In the rows, 128 means zero.
Families of rows that turns and mirrors carry onto each other, the same ones carrying the whole set onto itself: the rest of each named row's family, in list order
8 families of 4 rows
z_972: [114 142 126 134 150  96 129 111 115 147 105 157 120  85 139 110 149 121
 130 151 126 115 143 119 141 147 129 121 142  97 145 118  98 134 127 113
  95 107 102 111 124 128 127 124 138 173 143]
z_297: [114 125 135  99 117 144 122 157 133 124 107 108  95 114 142 138 120 119
 190 112 120 131 129 136 144 139 128 112 121  89 137 109 156 118 130 135
 161 139 142  98 116 122 132 123  97 145 151]
z_449: [117  96 160 121 131 130 121 155 121 146 114 125 123 123 156 119 128 127
 191 122 153 130 124 128 138 142 120 132 135  94 144 135 151 116 136 146
 147 127 130  95 113 102 102 139 102 134 152]
z_514: [137 147 115 138 130 117 194 136 112 134 127 139 116 155  87 132 101 121
 129 115 131 138 121 137 145 135 146 153 128 132 108  98 145 136 118 103
 122 142 137 137 136 149 123 116 144 113 119]
z_719: [129  94 160 104 117 137 116 147 140 154  96 114 115 121 143 130 130 108
 178 142 150 122 125 122 129 114 124 155 121  98 140 116 169 112 139 149
 143 121 126 100 115 107 102 138 105 163 141]
z_621: [138 130 131 142 116 141  84 134 152 120 125 102 112 147 108 162 125  97
  86 141 165 123 145 122 100 117 131 139 124 144 122 109 133 114 167 156
 119 152 134 134 134 129 125 145 134 162 123]
z_852: [125 104 147  90 125 131 110 144 121 141 117 102 117 117 139 118 124 113
 163 116 141 132 129 119 139 123 124 106 104  97 109 124 148 107 144 136
 156 163 128 107 112  92 100 141 132 109 153]
z_566: [127 136 111 138 129 103 120 122 100 138  88 150 132  95 140 125 132 121
 123 174 127 118 130 117 135 149 113 120 144  86 158 118 117 156 105 140
 101 102 119 127 103 118 134 133 132 159 144]
z_850: [ 86 137 126 125 129 121 133 115 101 150 119 131 134  79 145 103 134 113
 105 160 130 111 114 118 127 112 134 120 132  93 162 100 137 152 125 124
 122  98 113 125 117  90 132 137 141 146 136]
z_763: [138  94 118 159 104 149 104 137 144 128 154 115 109 127 125 156 140 125
  80 111 151 155 139 102  83 128 130 130 141 148 116 110 141 122 140 141
 141 128 110 125 117 118 128 123 118 138 129]
z_977: [123 107 134 141 115 147 110 133 149 131 133 119 138 137 130 144 117 110
 104 119 169 147 143 127  85 110 131 146 159 170  97 127 147 104 158 156
 126 146 104 137 130 107 132 147 131 132 128]
z_887: [133 140 112 149 137 142 171 138 140 108 138 132 141 134 107 112 122 158
 150 117 103 122 124 161 137 119 135 140 107 130 113  99 124 143 109  99
 117 145 122 144 136 139 137 120 128 103 123]
z_191: [108 129 126 116 132 115 118 106 118 128 123 124 117  92 145 137 137 114
 100 141 152 143 137 140 133 130 115 114 128 104 157 119  93 174 104 127
  90 104 134 110 136 104 134 126 161 141 134]
z_523: [109 115 160 109 138 145 127 140 116 133  97 124 124 119 153 140 140 104
 172 115 158 137 119 121 127 129 130 115 128 108 119 125 180 102 135 136
 154 141 134 109 114 103 101 134  89 149 145]
z_465: [126 100 120 149 105 138 113 135 160 126 118 107 119 138 128 144 104 109
  88 118 174 136 118 117 100 116 117 132 163 181 126 127 141 127 149 137
 113 136 124 157 125 123 133 131 143 146 124]
z_550: [113 138 109 147 124 124 126 114 112 137 103 123 126  93 137 123 122 102
 103 165 139 126 122 117 133 129 109 110 127  89 150 132 107 148 105 141
  95 106 110 140  88 128 148 109 132 147 135]
z_205: [118 100 169 124 128 146 118 161 129 129 121 128 126 112 141 144 118 152
 186 119 141 124 118 132 151 150 116 130 112 109 115 123 162  99 141 140
 134 155 123 118 133 110 110 125 104 146 147]
z_560: [115 139 105 132 114 110 112 112 119 130 104 134 120  95 176 123 117 118
 128 174 148 116 144 129 132 124 116 138 131 110 170 132 107 137 119 129
 116  96 106 122 133 108 147 123 148 170 131]
z_723: [115 164 128 152 136 119 155 119 113 130 136 149 130 140  93 122 154 115
 141 129 115 129 121 157 146 128 134 141 135 140 128  94 135 166 139 107
 112 141 115 140 137 159 136 151 124 105 118]
z_961: [109 140 107 133 139  99 110  94 115 133  99 143 114  93 150 112 132 127
 135 161 127 113 131 117 125 131 104 116 135 108 151 122 107 164 121 107
 105 103 107 133 116 113 139 134 147 159 153]
z_747: [132 159  95 149 117 115 162 139 132 118 117 147 130 139  99 100 123 150
 137 116 118 131 129 146 141 134 130 150 117 138  94  96 113 150 123  93
 111 130 126 146 143 142 141 132 144 109 139]
z_963: [118 146 120 139 114  97 169 133 143 104 117 145 129 144 104 112 109 123
 126  99 125 125 126 133 141 134 115 139 139 150 111 105 113 150 117 104
 120 109 128 141 143 153 153 139 160 110 101]
z_472: [118 111 140 127 125 145 108 144 152 123 144 120 117 138 127 150 116 122
 109 109 143 142 123 122  63 114 110 144 137 166  90 123 140 111 153 146
 124 146 139 153 151 111 127 135 124 127 139]
z_477: [100 139  92 117 131 107 127  88 114 124 109 143 120  85 128 120 130 131
  98 177 112 113 150 115 125 128 137 121 131 111 145 131 120 150 111 140
 121 114 137 138 129 115 128 115 134 169 128]
z_157: [126 108 154 112 131 141 142 128 116 117 127 128 115 135 135 130 130 107
 182 121 152 113 128 111 149 136 139  98 118 102 119 115 173 102 128 136
 131 142 128 117 104 103 101 116  82 139 140]
z_169: [111 100 117 154 100 146 105 129 160 103 142 114 130 138 121 135 118 106
 100 108 160 133 142 118  78 108 140 152 149 156 108 122 150 115 152 123
 140 147 139 124 144 108 133 132 141 121 129]
z_890: [116 108 106 141 115 146 101 118 150 115 151 103 133 145 151 139 113  94
  92 133 159 126 159 121  91 103 142 150 146 163 127 107 143 125 149 126
 129 148 145 134 125 123 128 108 121 127 124]
z_586: [122 161 121 127 123 128 156 148 137 108 136 148 116 126 108 119 131 143
 155 115 124 109  88 122 120 138 138 147 119 151 127  99 152 160 132  93
 121 122 136 151 158 152 113 125 123 111 105]
z_200: [116 147 133 147 119 111 166 132 133 103 106 147 132 150  99 107 108 132
 135 126 109 113 114 134 138 131 143 149 129 148  99 103 138 131 139  94
 106 129 135 151 151 154 149 141 148  98 121]
z_253: [126 151 133 136 130 113 171 121 123 111 121 166 119 159 103 111 126 154
 152 116 122 124 113 137 152 125 144 130 129 142 125 125 125 125 125  92
 102 131 139 142 163 143 134 122 135 112 133]
z_831: [127 117 145 111 112 138 137 172 141 151 115 135 128 118 132 119 136 123
 166 123 138 119 112 134 166 143 140 115 131  99 106 135 131  98 137 132
 151 130 123 102 114  89  92 112 110 147 122]
z_124: [130 118 115 147  98 124  96 151 145 124 145 105 125 156 113 129 122 107
  99 120 140 111 142 136  80 143 136 134 147 169 111 130 128 130 151 136
 142 143 114 135 106 120 116 149 121 120 120]

The rest of the family of z_972: z_719, z_963, z_472
The rest of the family of z_514: z_297, z_763, z_477
The rest of the family of z_205: z_465, z_560, z_253
The rest of the family of z_169: z_566, z_523, z_747
The rest of the family of z_191: z_621, z_586, z_831

Families of rows that turns and mirrors carry onto each other, the same ones carrying the whole set onto itself: the rest of each named row's family, in list order
4 families of 8 rows
z_398: [131 100 147 130 134 117 122 119 141 100 125 158]
z_351: [143 152 143 112 142 139 135 124 141  94 123 152]
z_553: [129  98 144 132 132 123 126 128 149 105 118 162]
z_185: [142  80 133  98 114 119 135 136 146 107 117 125]
z_27: [100 162 130 132 135 125 105 123 110 134 145 106]
z_904: [ 94 120 116 107 118  97 125 162 124 158 126 113]
z_623: [123 101 143 135 134 110 129 120 140  99 124 157]
z_77: [116 144 124 111 109 135 119 151 107 167 133 104]
z_803: [ 97 111 116 108 113 100 129 157 128 160 109 111]
z_960: [102 162 127 118 131 122 105 122 109 134 147 101]
z_799: [152 127 135  88 121 158 132 124 149 109 104 124]
z_320: [ 83 129 130 118 146 100  95 125 120 150 123 120]
z_945: [124 153 124 112 110 138 132 157 111 158 127  99]
z_123: [140 150 137 115 141 143 147 126 135 100 120 153]
z_270: [146 122 126  79 128 148 150 132 142 116  99 124]
z_385: [117 156 122 113 112 141 126 153 114 162 127 102]
z_598: [140 155 148 114 148 138 134 120 139  99 118 149]
z_202: [153 127 134  80 118 150 141 132 144 114 104 126]
z_109: [ 92 117 126 122 135  91  94 123 126 142 121 106]
z_114: [136  75 127 101 123 121 136 123 142 105 116 123]
z_60: [ 94 116 113 104 118 103 127 159 128 159 116 103]
z_547: [150 133 130  83 115 149 146 128 140 111 105 117]
z_20: [144  77 134 102 115 123 137 137 141 116 113 122]
z_90: [ 85 121 132 127 148  91 100 125 123 138 122 115]
z_210: [146  85 131 106 113 128 139 142 150 102 122 122]
z_67: [121 165 124 118 110 131 125 155 117 159 126 110]
z_758: [132 101 144 136 138 123 130 116 133  98 130 155]
z_791: [106 166 133 130 132 129 104 115 109 132 138 107]
z_79: [103 125 115 100 118 100 123 159 132 160 105 103]
z_532: [ 84 119 129 126 143  98  96 124 122 144 124 113]
z_277: [136 145 141 111 148 135 134 127 150  88 118 147]
z_116: [111 159 134 140 129 118 100 124 111 134 144 108]

The rest of the family of z_210: z_553, z_904, z_77, z_960, z_799, z_320, z_277
The rest of the family of z_598: z_623, z_803, z_945, z_547, z_20, z_90, z_791

Families of rows that turns and mirrors carry onto each other, the same ones carrying the whole set onto itself: the rest of each named row's family, in list order
4 families of 8 rows
z_214: [145 119 129 171 133 127  99 127  90 123 141 109 125 121 113 134  94 140
 172 114 128 133 130 111 113 118 114 133 153 122 137 143]
z_122: [141 115 119 157 128 140  93 125  88 109 138 112 117 108 123 142  87 140
 158 126 137 138 111 118 115 120 117 127 146 129 135 153]
z_283: [143 119 136 161 118 149 112 127 105  82 138 140 132 112 137 130 101 142
 153 114 138 126 105 122 104 150 118 134 128 124 124 159]
z_767: [151 102 138 164 142 112 100 137 117 110 134 127 122 138 113 130 113 134
 158  99 140 147 112 118 101 116  95 134 117 118 166 163]
z_573: [149 127 142 171 119 136 122 132 105  97 146 129 148 127 133 122 105 143
 174  98 129 120 128 113 106 141 118 133 139 117 127 152]
z_146: [154 118 109 159 125 129 109 123  95 114 127 131 126 108 154  97  96 123
 139 128 138 154 124 134 106 122 106 138 128 116 133 152]
z_778: [133  98 113 164 132 151  91 119  99 118 141 115 120 117 124 127  87 122
 147 132 123 150 110 124 114 121 115 137 133 136 138 150]
z_878: [153 114 117 101 142  97 125 122 168 142 121 135 116 104 155 161 158 123
  87 116 137 105 146 120 131 123 169 106 146 140 137 133]
z_622: [157 117 114 169 130 120 110 122  99 124 130 131 127 120 143  89  99 123
 146 126 128 153 136 131 101 121 104 145 128 114 135 145]
z_343: [130  99 148 115 148 130 120 144 176 143 122 145 137 114 131 149 173 111
 117 110 105  96 141 118 163 120 159  94 120 133 146 128]
z_685: [136  96 124 166 126 156 114 122 115  92 145 138 134 129 134 108 100 127
 147 122 122 133 105 128 101 145 113 145 113 136 126 151]
z_555: [179 118 143 111 134 112 120 125 180 133 127 144 103 125 125 145 184 120
 108 128 117  94 144 110 140 137 163 113 129 124 133 128]
z_140: [131  98 136 103 152 135 124 144 175 136 128 135 134 115 137 146 173 108
 115 116 110  89 128 124 162 114 156  90 118 141 138 129]
z_711: [134  99 152 112 153 116 121 147 177 138 121 148 124 109 124 155 173 124
 119 114 114  86 134 116 155 123 158  98 123 131 141 125]
z_611: [160 105 116  89 141 131 158 130 157 146 111 126 113 128 125 137 147 110
 113 124 127  82 130 115 152 118 168 111 134 135 114 126]
z_967: [173 115 125 101 124 143 123 122 176 132 135 126 126 125 149 137 180  98
 103 126 110 103 138 119 156 125 163 100 122 135 135 137]
z_362: [150 102 113 111 146 100 129 118 175 159 131 129 131 123 154 140 162 109
  90 111 117 112 162 121 132 116 165 114 137 146 144 125]
z_366: [148 107 124 153 131 138 104 135 110 106 139 112 137 132 134 131 108 120
 156  96 142 154 102 123 116 110 100 118 117 123 162 175]
z_592: [138 100 120 177 136 138  96 121  99 132 145 113 128 131 113 119  92 124
 163 123 111 147 131 116 112 117 112 143 139 131 143 140]
z_346: [148  98 107 101 146 107 125 117 174 146 126 131 118 112 156 147 157 110
  78 122 127 112 143 125 130 121 165 112 134 151 139 129]
z_551: [162 128 117 165 129 111 117 126  96 119 131 127 125 117 142  95 101 134
 155 118 137 143 138 127 102 118 104 139 138 108 133 144]
z_668: [143 104 131 176 128 142 125 125 116 108 152 130 148 144 128 101 106 127
 166 105 113 127 129 121 102 136 111 146 122 128 130 143]
z_832: [179 117 125  94 135 126 129 124 176 122 137 126 106 126 135 142 180 114
 106 129 122  90 130 117 144 125 159 101 128 135 125 129]
z_525: [151 110 120  98 127 149 147 127 154 156 105 131 131 121 142 141 146  94
 111 120 117 101 142 115 167 124 176 108 131 129 126 139]
z_862: [157 103 135 104 144 116 148 130 161 154 100 150  99 125 110 141 151 117
 109 129 123  86 140 108 145 130 170 127 133 125 123 121]
z_331: [171 116 143 118 125 130 114 124 181 142 127 143 123 125 139 139 183 104
 104 124 104 108 153 113 153 135 168 112 124 124 144 133]
z_437: [153 107 127 150 139 121 109 138 111 103 141 111 126 138 120 130 110 134
 160  97 147 139 100 120 105 108  95 122 121 123 157 166]
z_531: [161 130 113 156 125 121 114 126  90 111 128 125 124 106 152 103  96 133
 149 123 146 146 126 131 106 119 105 132 137 111 129 152]
z_992: [135  97 143 101 157 122 125 145 174 130 125 139 123 113 127 150 171 121
 116 118 117  82 122 121 154 117 155  93 121 139 134 126]
z_745: [143 103 135 167 131 129  93 134 115 114 133 128 134 131 126 128 110 123
 152  98 134 161 112 120 112 120 103 131 114 118 171 174]
z_226: [149 107 138 115 130 134 134 130 161 163  92 156 119 117 127 145 150 102
 105 125 112 105 152 107 160 137 180 124 131 122 134 134]
z_626: [155 116 122 111 142  91 128 123 170 155 124 130 129 114 151 154 163 120
  99 106 127 106 165 116 133 120 169 109 148 138 141 128]

The rest of the family of z_531: z_146, z_622, z_343, z_140, z_711, z_551, z_992
The rest of the family of z_555: z_214, z_122, z_778, z_967, z_592, z_832, z_331
The rest of the family of z_611: z_283, z_573, z_685, z_668, z_525, z_862, z_226

